Here are some points, one per row:
[ 0.3 -2.1 -0.9 -0.3 -1.4 -0.5  0.9 -1.3 -0.8  0.0 -0.5 -1.5 -1.3 -1.3 -1.3 -1.0  0.7 -0.9 -0.4  1.0  1.9  0.8 -0.8  0.9]
[ 0.9 -1.0 -0.3  0.6  0.9 -0.1 -0.9  0.7  2.8 -1.5 -0.6  0.9 -0.3  0.9 -0.3  2.0 -0.9 -0.8 -0.4  1.1  0.7  0.4  0.1 -0.5]
[-0.1  0.1  0.8 -1.1  0.0 -1.3  0.4 -0.4  0.3 -0.7 -0.1  1.2  0.5 -0.7  0.4  1.4 -0.9 -0.2  0.4 -0.6  0.8  0.4 -0.5 -0.8]
[ 0.4 -0.1 -1.6 -2.7  0.2 -0.2 -0.3  2.3  0.4  0.9 -0.6 -0.7 -0.4 -0.4 -0.1  1.2 -1.8 -0.6  1.4 -1.4 -0.3 -0.2 -1.4 -1.0]
[-0.8  0.8 -0.2 -0.4  0.8 -0.4 -1.3 -0.5  0.4  1.1  1.5  0.9 -1.8 -0.5 -0.3  0.6  0.9  1.3 -0.6 -0.5  2.2  1.5 -0.8 -0.4]
[-0.6  1.1  0.1 -0.8 -0.7 -0.1  0.5 -1.4  0.0  0.4 -0.1 -0.6 -2.3  0.8  0.7  1.4 -1.2 -0.7 -0.8  0.9 -1.7  1.1 -0.1 -0.8]
[-0.1  0.1  0.3  0.4 -1.2  1.7 -0.5  1.0 -1.8 -2.4 -0.2  0.7 -0.7  0.8 -0.3  0.3 -0.5  1.9 -1.6 -0.3 -1.4  1.1 -0.9 -0.5]
[-0.2  0.6  0.6  1.0 -0.9 -0.1  0.2  1.1  0.6  1.1  0.9 -0.7  0.2  0.0  2.4 -0.7 -0.4  0.2  1.0  1.2  0.6  0.0  0.8 -1.5]
[ 1.4  0.2  1.6 -0.6  0.5  1.0  1.1  0.6 -1.2  0.0  0.1 -1.0 -0.3 -1.0 -0.7  0.0 -0.8 -1.7  0.4 -0.4 -0.1  2.2  2.3  0.1]
[-0.1  0.8 -1.2  0.0 -0.2 -0.5  0.5 -0.5  0.1  0.5 -1.6  2.0  0.3 -1.5  1.0  0.1  0.4  0.7 -0.8 -1.7 -0.2  1.9  0.6  0.6]
[-0.3 -1.1  0.6 -0.4  1.8  0.7 -0.9 -0.4 -1.6  2.1  0.9 -1.2  0.5  0.1  0.6 -0.1 -1.5  1.3 -0.9 -0.5  0.3 -1.7  0.5  0.8]
[-0.7 -1.0  0.2 -2.2  0.9 -2.2 -1.3 -1.0  0.4  0.3  0.1  0.3  0.8  2.0  0.9 -1.7  0.9 -0.8  0.2  1.5 -1.4  1.4  0.6  0.0]
[ 1.2 -0.2  0.5  0.0 -0.2 -0.6  0.0  0.9  0.7 -0.8  1.4  1.6 -1.4  0.1  0.0 -1.1 -0.7  1.3  0.8  1.4 -0.4 -0.2  0.3  1.6]
[-0.7 -0.4  1.0 -0.4 -0.4 -0.7 -0.4  0.5 -0.7  0.4  1.0  0.6  0.6 -0.4  0.1  0.7 -0.6 -0.4 -1.4 -0.1 -1.1 -1.0 -1.9  1.9]
[ 0.5 -1.5  0.0  0.4 -1.8 -1.8  0.5 -0.3 -0.1 -0.1  0.3 -0.6 -2.3  0.9 -0.2  0.2  0.7  1.3  0.3 -0.2 -0.3 -1.2  0.2 -0.7]
[-0.8  1.1  0.5 -0.1  0.5  1.7 -1.2  1.1  0.0 -1.1 -0.1 -1.4 -1.1  0.4  0.6 -0.9  0.7 -1.7  1.4  0.9  0.6  0.0 -2.0  1.3]
[ 1.6  1.3 -0.4  0.3  0.3 -1.1 -1.7 -1.1  1.4 -0.3 -1.8 -1.5  1.1 -0.2  0.0 -1.2 -0.3  1.0 -1.1 -0.8  1.0  0.0 -0.9  1.3]
[ 1.9 -0.3 -0.6  0.5 -1.9  0.9  1.7  0.8 -0.3  0.4  0.8  0.5  2.6  2.1  0.3 -0.4  0.5  0.0 -0.8  0.1  1.6  1.0 -1.1 -1.2]
[ 0.7  0.1 -0.6 -1.3 -1.2  1.7 -0.6 -1.6  1.3  0.1  1.8  0.1  0.1  0.9  0.3  0.4  2.1 -1.2 -0.1 -1.9 -0.6 -1.4 -0.4  0.1]
[ 1.7 -0.8 -0.3  0.4  0.9  0.7 -1.2 -0.6  0.1 -0.7 -0.2 -0.8  0.3 -1.2  1.0  0.1 -1.0  0.6 -0.1  0.5 -0.4 -0.2  1.6 -0.3]
[-0.9 -1.3  0.8  0.2  0.9  0.3  2.5  0.7  1.6  0.3 -1.2 -0.2  1.1 -1.3 -0.5  0.7  1.3  0.8  0.9  0.2 -1.3  0.1 -1.1  0.9]
[-0.2 -0.9 -0.5 -0.2  0.8 -0.3  0.2  0.5 -1.4 -1.7 -1.5  0.7 -0.9 -0.2  1.5 -0.4  1.0 -0.8 -0.8 -1.2  1.2 -2.4  1.3 -1.5]
[-0.3 -0.7 -0.5  1.6  0.5  0.4 -0.2  0.4  1.6  0.9  0.2 -0.9 -0.5 -0.2 -1.9 -1.7 -0.9  1.3  1.5 -1.2 -0.8 -0.6 -0.6 -1.6]
[-0.4  0.3 -1.5  0.0 -0.1 -1.4  1.2  0.2 -0.8 -1.2  1.6 -2.6  1.1 -0.7  0.9  1.6  1.1  1.4 -0.5  0.5  0.2  0.9  0.0  0.4]
[ 0.5 -0.4  0.6  2.7  1.4  1.4  1.4 -1.8  0.1  1.4 -0.4  0.9 -1.1 -0.1  1.6  0.9 -0.4 -0.9 -0.5  0.1  0.3  0.3 -1.3  0.2]
[ 1.3 -0.7  1.5 -0.1 -1.0 -0.7 -0.1 -0.1 -1.1  0.6 -3.0  0.4  0.5  0.7  0.2 -0.3  0.5  0.1  1.2  0.0 -0.7 -0.9 -1.2  0.6]
[-1.1 -0.6 -0.9  1.4 -0.5 -0.8  0.2 -1.0 -0.6 -1.0  1.4  0.3  0.8  1.5 -0.1  1.2 -1.3 -0.7  2.8 -1.0  0.9 -0.3  0.9  2.1]
[-1.2  0.4 -0.2  0.0 -0.8  1.1  0.1 -0.1  1.6 -0.3 -0.8 -1.6  0.7  0.0  1.1  0.0 -0.7 -0.2 -1.7  0.8  0.2 -0.6  0.9  0.0]
[ 1.2  2.5  1.5  0.7 -0.9 -1.1 -0.4  0.0  0.2  1.4 -0.6 -0.8 -0.3  0.5 -2.0  1.1  0.9 -0.6  0.0  0.2 -0.7 -1.1  2.0  0.5]
[ 0.2  0.7  0.2  1.7 -0.6 -0.9 -2.2 -1.1 -1.1 -1.0  0.6  0.5  1.3 -2.8  0.0 -0.2  0.1 -1.1  0.9 -0.2 -0.9  0.8 -1.3 -1.7]
[ 0.4  1.1 -1.3 -1.1  1.5  1.1 -0.2 -1.7 -1.7  0.0 -0.9  0.7  0.8  0.7 -2.0  0.9 -0.3  1.0  0.8  2.5  0.7 -0.9  0.0 -0.4]
[ 1.3  0.5 -2.0  0.2  1.6 -0.6  1.6  0.9  0.0  0.0  1.8  0.8  0.0 -0.7 -0.7 -1.2  0.7 -1.1 -1.0  0.8 -2.1 -1.3  0.0  0.2]
[-0.7 -1.6  2.5  0.1  1.0 -0.5 -0.9  1.0  0.5 -0.1  1.0  0.0  0.5  0.0 -2.3  0.7  1.0 -0.2 -1.1 -0.4  0.8 -0.2  0.4 -0.7]
[ 0.5 -0.2  1.2 -2.3  0.0  1.1  1.3 -1.0 -0.1 -0.5  0.9  0.4 -0.6  0.4  0.3 -1.9 -0.9  0.6  0.2 -1.6  0.2  0.7  0.6  0.6]
[-0.8 -0.4 -1.8  1.3  0.1  0.5 -0.9  1.6 -0.4  0.3 -1.1  0.5 -0.5  0.8 -0.8 -0.3  0.1 -0.9 -1.0 -1.2 -0.2  0.9  1.1  1.8]
[-1.1 -0.3 -0.4 -0.1  0.3  1.9 -0.5 -0.5 -0.2 -0.2 -0.5  0.1  0.3  0.0  0.3  0.7  2.4  1.5  1.5 -0.2 -1.5  0.7  1.1 -0.6]
[-0.7  0.8  0.0 -0.8 -1.7  1.0 -0.4  1.1  0.5  0.7  0.1  1.4  0.1 -2.0  0.7 -0.1  0.6  0.3  0.1  1.8  1.4 -1.2  0.9  0.6]
[-0.1  0.6 -0.2  1.0  1.1 -0.5 -0.1  1.6 -1.6  1.6 -0.4  0.6  0.0  1.2  0.5 -0.5  0.6 -0.3  0.3  0.5  0.2  0.9 -0.2 -0.8]
[-2.8 -0.5 -0.5  0.2 -1.8  0.2  0.2 -0.5  0.5  0.9 -0.2  0.5  1.2 -0.3 -1.3 -1.1 -1.8 -0.5 -0.7  0.8 -0.2 -0.3  0.5 -1.2]
[-1.4  2.6  1.1  0.4  1.3 -1.1  1.7 -0.3  0.3 -1.6 -0.1 -0.3  0.3  0.6 -0.7 -1.2 -0.2 -0.2  0.4 -0.9  0.6 -1.2 -0.2 -0.3]
There is one direction along which these points spread out most. Take the direction at right angles to it along which they spread out most. Go by this last direction. For each point below, how far along it does it lie, from 0 to 99? The average is 50, and the first point in the table lies past the average. One standard deviation of the points above along it is 16.
[-0.7  0.8  0.0 -0.8 -1.7  1.0 -0.4  1.1  0.5  0.7  0.1  1.4  0.1 -2.0  0.7 -0.1  0.6  0.3  0.1  1.8  1.4 -1.2  0.9  0.6] 45
[ 0.4  1.1 -1.3 -1.1  1.5  1.1 -0.2 -1.7 -1.7  0.0 -0.9  0.7  0.8  0.7 -2.0  0.9 -0.3  1.0  0.8  2.5  0.7 -0.9  0.0 -0.4] 43
[-0.2 -0.9 -0.5 -0.2  0.8 -0.3  0.2  0.5 -1.4 -1.7 -1.5  0.7 -0.9 -0.2  1.5 -0.4  1.0 -0.8 -0.8 -1.2  1.2 -2.4  1.3 -1.5] 51
[ 0.2  0.7  0.2  1.7 -0.6 -0.9 -2.2 -1.1 -1.1 -1.0  0.6  0.5  1.3 -2.8  0.0 -0.2  0.1 -1.1  0.9 -0.2 -0.9  0.8 -1.3 -1.7] 9
[ 1.3 -0.7  1.5 -0.1 -1.0 -0.7 -0.1 -0.1 -1.1  0.6 -3.0  0.4  0.5  0.7  0.2 -0.3  0.5  0.1  1.2  0.0 -0.7 -0.9 -1.2  0.6] 37
[-0.2  0.6  0.6  1.0 -0.9 -0.1  0.2  1.1  0.6  1.1  0.9 -0.7  0.2  0.0  2.4 -0.7 -0.4  0.2  1.0  1.2  0.6  0.0  0.8 -1.5] 45
[-0.7 -0.4  1.0 -0.4 -0.4 -0.7 -0.4  0.5 -0.7  0.4  1.0  0.6  0.6 -0.4  0.1  0.7 -0.6 -0.4 -1.4 -0.1 -1.1 -1.0 -1.9  1.9] 56
[-0.8  1.1  0.5 -0.1  0.5  1.7 -1.2  1.1  0.0 -1.1 -0.1 -1.4 -1.1  0.4  0.6 -0.9  0.7 -1.7  1.4  0.9  0.6  0.0 -2.0  1.3] 49
[-0.1  0.1  0.3  0.4 -1.2  1.7 -0.5  1.0 -1.8 -2.4 -0.2  0.7 -0.7  0.8 -0.3  0.3 -0.5  1.9 -1.6 -0.3 -1.4  1.1 -0.9 -0.5] 58
[ 1.2 -0.2  0.5  0.0 -0.2 -0.6  0.0  0.9  0.7 -0.8  1.4  1.6 -1.4  0.1  0.0 -1.1 -0.7  1.3  0.8  1.4 -0.4 -0.2  0.3  1.6] 69
[-0.9 -1.3  0.8  0.2  0.9  0.3  2.5  0.7  1.6  0.3 -1.2 -0.2  1.1 -1.3 -0.5  0.7  1.3  0.8  0.9  0.2 -1.3  0.1 -1.1  0.9] 35
[-1.2  0.4 -0.2  0.0 -0.8  1.1  0.1 -0.1  1.6 -0.3 -0.8 -1.6  0.7  0.0  1.1  0.0 -0.7 -0.2 -1.7  0.8  0.2 -0.6  0.9  0.0] 44
